Each path below is one point turned by a fixed rotation once a step. After each direction that follows a path, write how fast that rotation turns it, in degrees each step (0 if it stays still).
Each turn is a multiple of 5 degrees from 10 to 175, or 0.
Each row of a path follows its step; steps can be skipped.
path 1
step 2: -8; 10; 2; -4; -4; -2; 3; 5; 13; 1; -1; 14; 2; -4; 0; 16; 0; -2; 10; 11; -1; 4; -6; 11; 8; -5; 12; -12; -8; -9; 9; -11; -11; -10; -11; -10; -5; 3; 10; -22; 0; -4; -4; -2; -5; 5; 17; 7; -1; -5; -4; 0; 9; 3; -2; -10; 0; 7; -11; 8; -5; -2; -2; 8
step 9: -11; -6; 16; -15; -5; 3; 1; 3; 5; 10; 5; 11; -4; -2; -10; -2; -9; 2; 14; -11; 16; -7; -4; 6; -3; 2; 9; 13; 2; 5; -4; 13; 0; 6; 11; 5; 2; -1; -7; 2; 10; -3; 0; 7; -1; -11; 7; -6; 7; 2; 13; -9; 4; -7; -4; 3; 1; 13; -4; -4; -7; 21; -4; -1
step 10: -10; 11; 1; 6; 5; 14; 6; -10; -2; 8; 1; 5; -6; 13; 0; -1; 8; 5; 12; -1; -9; -19; 3; -7; -5; -13; -11; 4; -10; -17; 9; -2; -3; 3; -2; 3; 3; -9; -16; -5; -9; -7; -11; 2; -9; -13; 2; -4; 0; -6; 3; -1; -2; 9; -11; 12; 0; -1; -6; -10; 2; 1; -5; -7
step 14: -12; 5; 1; 10; -5; 9; 1; 0; 6; 3; 10; -8; -19; -9; -5; -18; 1; 12; 14; 12; 4; -6; -1; 4; -3; -3; 13; 10; -8; -8; 12; -10; 9; 0; 9; -4; 8; -5; 6; -6; -7; -4; 9; -3; 2; -1; 7; 2; 7; -4; -8; -11; -6; -1; -7; -5; 9; 3; -16; -6; -3; -8; 5; 11
step 16: -8; 7; -6; 28; 2; -11; 3; 6; -2; 4; 15; 5; 2; 9; 12; -2; 5; 8; 10; -4; -4; -9; 2; -12; -8; 2; 6; 9; 5; -20; -8; -6; 8; -3; 1; -8; 15; -2; 0; 2; 13; -18; 1; -6; 2; 4; 9; 1; 9; 5; -5; -7; -3; -3; 1; 8; -4; -6; -11; 0; 1; -2; -3; 1
step 17: -17; 0; 0; 4; -4; 1; 6; 9; 8; 11; 3; 10; 5; -8; 4; 21; 6; 6; -4; 5; 4; -5; 6; 5; 3; -7; 0; 1; 7; -7; -1; 0; -4; 3; 8; -6; -8; -6; 21; -23; -3; 5; 3; -3; -3; -1; -1; -8; -1; 4; 8; 7; -13; -13; 3; -7; -1; 3; -8; 0; -9; -11; 14; 9
step 22: -1; 2; 3; 10; 3; 6; -7; 5; 9; 7; -8; 13; -7; 7; 13; 5; 7; 0; 9; -6; -9; -5; 6; -1; -5; -6; 0; 1; 19; -3; 12; 3; 9; 1; 7; -12; 13; 21; 2; -4; 3; 4; -18; 6; 15; -6; 8; -6; -9; -2; 2; -3; -12; -2; -5; 1; 5; -8; -2; 0; -5; 6; -11; -12
Directions:
-3; -1; -3; -2; 4; -2; -3; -1; 0; 3; 1; -4; -1; -3; -3; -1; 0; -2; 4; -4; 0; -1; 0; -2; -1; 0; 4; 0; -3; 0; 1; 2; 0; 1; 1; -3; -1; 3; 2; 1; 2; -1; 3; -3; 1; 1; -1; 1; 1; 2; 2; 1; 2; -1; 1; 0; 1; -3; 0; -1; -2; 0; -3; 3 : 145
4; -1; 0; 1; 1; 0; -2; -2; 2; 2; -1; 3; -3; 2; 0; -2; 0; 0; 0; -2; 2; 0; 0; 3; -1; -2; 4; -1; 0; -2; -3; -2; 0; 1; 1; 3; 4; 0; 5; 3; 0; 1; -2; 0; 1; -1; 0; 1; 0; 1; -1; 2; -3; -3; -1; 0; -3; 0; 2; -3; 3; 3; -2; 2 : 170
1; 2; 2; -2; 0; 1; 0; -2; 1; -1; 4; -1; 1; -1; 0; -2; -2; 4; 1; -3; -1; -1; 0; -2; 0; 0; -2; -2; 2; -2; -4; -2; -1; 3; -1; 0; -1; -2; 1; 1; 1; 4; 3; 2; 2; -1; 2; 2; 2; 0; -2; -1; 1; 2; -5; 0; 0; -2; 1; -4; -2; -4; 1; 1 : 160
-2; -3; 0; 4; 0; 2; -1; 2; -3; 3; 1; -1; -3; 0; -2; 1; -1; -2; -3; 2; 0; 0; 1; 1; -1; 1; -2; 0; -1; -2; -1; -2; 3; -2; 1; 0; -1; -7; 3; 3; 3; -3; 4; -2; 1; -2; -1; 1; 0; -3; -1; 1; -1; 1; 1; 1; 0; 1; -3; -1; -2; -1; 0; -1 : 20
-2; -2; -1; 0; 2; -3; -1; 4; -1; 0; 0; 0; 0; 2; -1; 0; -1; -1; 0; -1; 0; 2; 0; 1; 4; -3; -3; 2; 0; 1; -3; 4; 4; 3; 3; 1; -2; 3; -1; 0; 2; 1; 2; 2; 0; -2; -1; 0; 2; -1; -3; 1; -3; 0; -2; -4; -1; 1; 3; 0; -3; 3; 3; 2 : 175
0; -1; -1; 0; -4; -1; 0; 2; -3; 4; -1; -3; 4; 0; 1; 0; 0; 0; 1; 2; -1; -3; 0; 1; 1; -4; -2; -2; -2; 0; 0; -2; 0; -1; -1; 0; -2; 0; -2; -2; 2; 0; 1; -2; 0; 3; 2; 0; -1; -1; -1; 0; 1; 1; -1; 2; -1; -2; 5; -4; 5; 3; -2; 1 : 140
path 2
step 2: 10; -4; 11; -10; 7; 0; -12; 2; -12; -4; -3; -3; -2; 10; 3; 11; 2; -6; 1; -6; -7; 5; -3; -6; 11; -6; -2; -8; -16; -3; 7; -19; -7; -10; -5; -1; 11; 4; -3; -5; -7; -4; -2; -1; -4; -8; 4; -22; -19; -10; 9; -5; 6; -3; -1; 0; 1; -1; -7; -6; 7; 2; 2; -10
step 6: 2; 18; -5; -16; -9; 7; 2; 3; -10; 1; 5; -5; 3; -11; -11; -4; -2; -9; 13; 3; 7; 2; 2; -6; 21; -13; 3; -7; -2; -12; 11; 8; -10; -19; -3; 2; 0; 9; 6; 0; -2; 1; 8; -10; -1; 11; -4; 7; -5; 0; 1; 3; 2; 2; 3; -5; 2; -3; -2; -3; 5; -13; -6; -5
step 8: 2; 16; -5; -7; -2; -6; 5; 0; 4; 2; 5; -6; 12; 21; -2; 10; 2; 9; 1; -1; 2; 9; 0; -3; -13; 5; -3; -3; -5; -3; -5; 12; 0; 1; 5; -9; 2; 9; -11; -2; 15; -4; 6; -6; -7; -6; -4; -9; 3; -6; 2; 4; -4; -5; -10; -11; -11; 21; 0; -4; 10; -11; 6; 11
step 13: -2; 18; -1; -1; 4; 19; 11; -10; -9; -6; 2; 0; -4; -11; 5; 1; -5; 0; 4; 1; 12; -1; 3; -5; -2; 2; -10; -8; 5; 0; 1; -7; -6; -2; 2; -7; -2; 6; 4; -10; 11; -3; -5; 0; -18; -2; 6; 1; -14; 2; 9; 3; -4; 0; -18; -14; 3; 9; -7; 7; -17; -3; 0; -9
step 20: 4; 17; 5; -8; -5; -5; 5; -5; 2; -6; 0; 6; -9; 2; -10; 0; -8; 12; 4; 3; 4; 15; -5; -10; -15; 13; 8; -8; -8; -6; 6; -11; -4; -6; 2; 0; 8; -11; 1; -4; -3; 0; -14; 2; 10; -1; 5; -3; -13; -11; 9; -8; 0; -1; -3; -19; 12; -4; 12; -4; 0; 4; 3; 0
step 21: 9; 15; -1; -2; -1; -8; -7; 5; 5; -6; -3; 2; -3; -5; -6; 1; 8; 1; 5; -1; 14; 5; -1; 10; -8; -14; 15; 3; -11; -2; -1; -3; 6; -13; 5; -3; 12; -8; -8; 9; -17; 5; 8; -7; 4; -18; 7; 6; 0; 1; 6; -3; -8; 2; -4; -3; 7; 11; -7; 11; -14; 0; -6; -3
step 22: -8; 2; 15; -2; 4; 2; -8; -12; 2; -6; -9; -3; 2; -4; 4; -1; -13; -4; 7; -18; -6; 5; 8; 2; 3; -20; 5; 1; -7; 0; 2; -2; -6; -3; -8; -2; -1; 11; -1; 11; -8; 9; 2; -16; 4; 4; 14; -7; -5; -5; -4; 11; 3; -7; -5; -16; -6; 10; -13; 10; 0; 3; -3; 8
Directions:
-4; 1; -1; 0; 1; -1; -2; -3; 4; -3; 0; -2; 5; 1; -1; -4; 3; 2; 0; -1; -1; 0; 2; 0; 2; 2; 1; 3; 0; 0; 3; 1; 1; 5; -2; -1; -1; -1; 0; 0; -1; 1; 3; -1; 1; -4; 1; 1; 0; 2; -3; 0; 1; 3; -1; 0; 1; 0; -4; 0; 1; 1; 1; 2 : 100
-4; 0; 0; 1; 2; 0; 0; -1; -1; 2; 1; -1; 0; 1; 1; -1; 2; 3; 0; 2; -4; -1; -2; 0; 1; -3; -4; -1; -2; 0; -1; -2; 1; 3; 4; 2; 1; 5; -1; -5; 3; -3; 2; 3; -2; -1; 1; 0; 0; -1; 2; -2; -1; -2; -4; -1; 0; 2; 0; -2; 0; 2; 0; 2 : 70
-2; 0; 0; -2; 1; 0; 0; 1; 1; 2; 1; 2; -1; 0; 3; 2; 1; 1; 1; 2; -1; 0; 0; 0; 2; 1; 2; 2; 1; 0; 1; -7; 1; -2; 0; 0; 2; 0; 1; 0; 0; 6; -1; 1; 2; -2; 1; 4; -2; -4; -1; 3; -4; -1; 4; 0; -1; 1; -1; -1; 0; 0; 2; 0 : 20
1; 2; -5; 1; 3; 1; -2; 2; -5; 0; -2; 1; 4; -2; -1; 0; 3; -1; 1; -4; 1; -2; 0; 0; -1; 2; 0; 2; -1; -3; -1; 1; -1; -2; -2; -1; 2; 1; 0; -3; 1; 1; 2; 1; 0; 1; -1; -1; -2; -1; -2; 0; -1; -2; -1; 0; -4; 0; 2; -5; 1; 0; 2; -2 : 10
-3; 0; 2; -1; -1; 0; -1; 2; 0; 1; 3; 3; 2; -3; 0; 1; 2; -1; -2; -1; 3; 2; 1; 2; -1; -1; 1; -1; 2; 1; -3; 2; -2; -4; 1; 0; 1; 2; -4; 2; 2; -2; 2; 3; 2; -1; -2; 1; 0; 3; 2; 3; 1; 2; 0; 2; 2; 3; -1; -1; 2; -2; 3; 4 : 160
